In the rows, 128 means zero.
Which row each row swaps with, under one turn or mirror:
The rows were stretched afterwards, more along some directions than others.
z_72: [124 137 121 192 125 133 132 111 121  94 140 101 114 122 148 137]
z_559: [117  94 115  93 134 144 117 149 116 127 142 134 144 119 124 102]
z_879: [127 141 123 103 119 127 111 126 134 116 156  95 114 143 125 129]
z_413: [127 103 117 120 171 142 131  99 104 145  97 138 111 103 126 136]
z_777: [131 150 115  95 110 135 116 143 141 107 162 114 112 159 127 133]
z_383: [139 105 110 157 133 116 167  83 147 139  98 126 111 105 117 108]
z_83: [117 137 107 115 115 132 141 120 150 123 118 126 114 126 131 104]
z_473: [137 166 115 128 144 115 137  93 199 155 107 138 112 108 110 140]
z_682: [105 142 141 116 117 126 108 143 119 134 156 107 119 129 137 144]
z_957: [115 145 155 101 136 109 121 136 132 125 121 149 149 129 128 130]
z_901: [125 158 141  73 131 146  83 158 155 138 155 133 134 145 129 163]
z_47: [114 133 126 136 108 117 124 113 125 104 133 122 155 149 160 128]
z_179: [132 163 126 125 126 130 102 169 160 108 166 117 121 146 126 153]
z_502: [128 107  98 121 146 127 154  69 139 154 102 158 145 110 123 117]
z_283: [136 126 147 180 126 109 132 145 112 106 145 103 137 139 142 130]
z_258: [117 106 142 143 119  99 132 119  71 111 134 119 157 120 152 113]
z_974: [132 127 138 171 150  96 145  97 141 153 110 113 127  94 115 133]
z_688: [124 126 153 177 108 114 138 162  88  94 144 118 139 150 157 119]
z_395: [130 118 126 182 132 116 169 119 124 131 106 158 130 109 136 109]
z_619: [133 124 118 177 135 115 158  91 124 112 103 142 154 109 137 127]
z_971: [113 137 130 122  90 139 104 132 152 124 136 118 140 140 150 152]
z_765: [132 154 130 133 151 152 109 155 160 130 129 159 139 131 134 147]
z_746: [127 117  91  94 127 125 148 102 183 156 112 150 129 123 114 120]
z_961: [115  96  87  92 143 157 137 106 133 138 108 148 124 104 107 135]
z_703: [133 154 112 140 153 155 135 107 164 152 125 139 112 116 106 163]
z_315: [109 135 141  95 123 142  90 165 107 113 147 118 132 150 139 165]
z_155: [125 147 112 108 110 145 113 143 155 114 153 130 123 168 147 146]
z_950: [129  96 116 125 179 125 133 112 102 132 108 113 123 106  96 138]
z_255: [107 125 121 160 142 111 127 123 128  93 103 111 124 110 139 138]
z_681: [117 126 110 175 127 114 140 109 136  83 111 105 133 115 140 146]
z_959: [121 112  88  66 130 166 119 115 157 134 137 143 125 113 113 126]
z_500: [133 154 116 101 127 100 142 112 195 154 113 144 122 118 106 128]
z_923: [118 117 126 145 129 126 126 124 122  88 104  95 132 131 144 136]
z_29: [126  99 124 128 162 108 134 105  96 141 118 115 129 101 111 141]
z_154: [115 106 115  86 138 148 132 118  97 110 135 149 132 125 121 107]
z_951: [133 124 101 106 141 114 137 128 179 146 130 133 125 102  92 121]
z_884: [125 104  94 100 121 185 116 104 119 144 143 144 114 126 130 143]
z_825: [129 116 110 193 131 113 164 101 148 120 108 141 125  97 140 110]
z_724: [133 123 119 108 103 151 115 146 118 104 151 123 139 155 140 135]
z_247: [123 125 118 109 111 128 130 123 145 140 120 155 135 117 140 125]
z_940: [127 148 145 176 103 119 124 133 127  91 137 103 109 150 166 134]
z_405: [143 179 151 113 153 134 114 145 147 161 129 138 113 149 120 154]
z_23: [124 157 121 168 135 133 147 107 170 130 118 149 135 114 136 121]
z_218: [126 141 152 125 145 127 117 137 108 151 153 130 136 132 130 123]

z_688 pairs with z_395
z_179 pairs with z_951
z_879 pairs with z_473

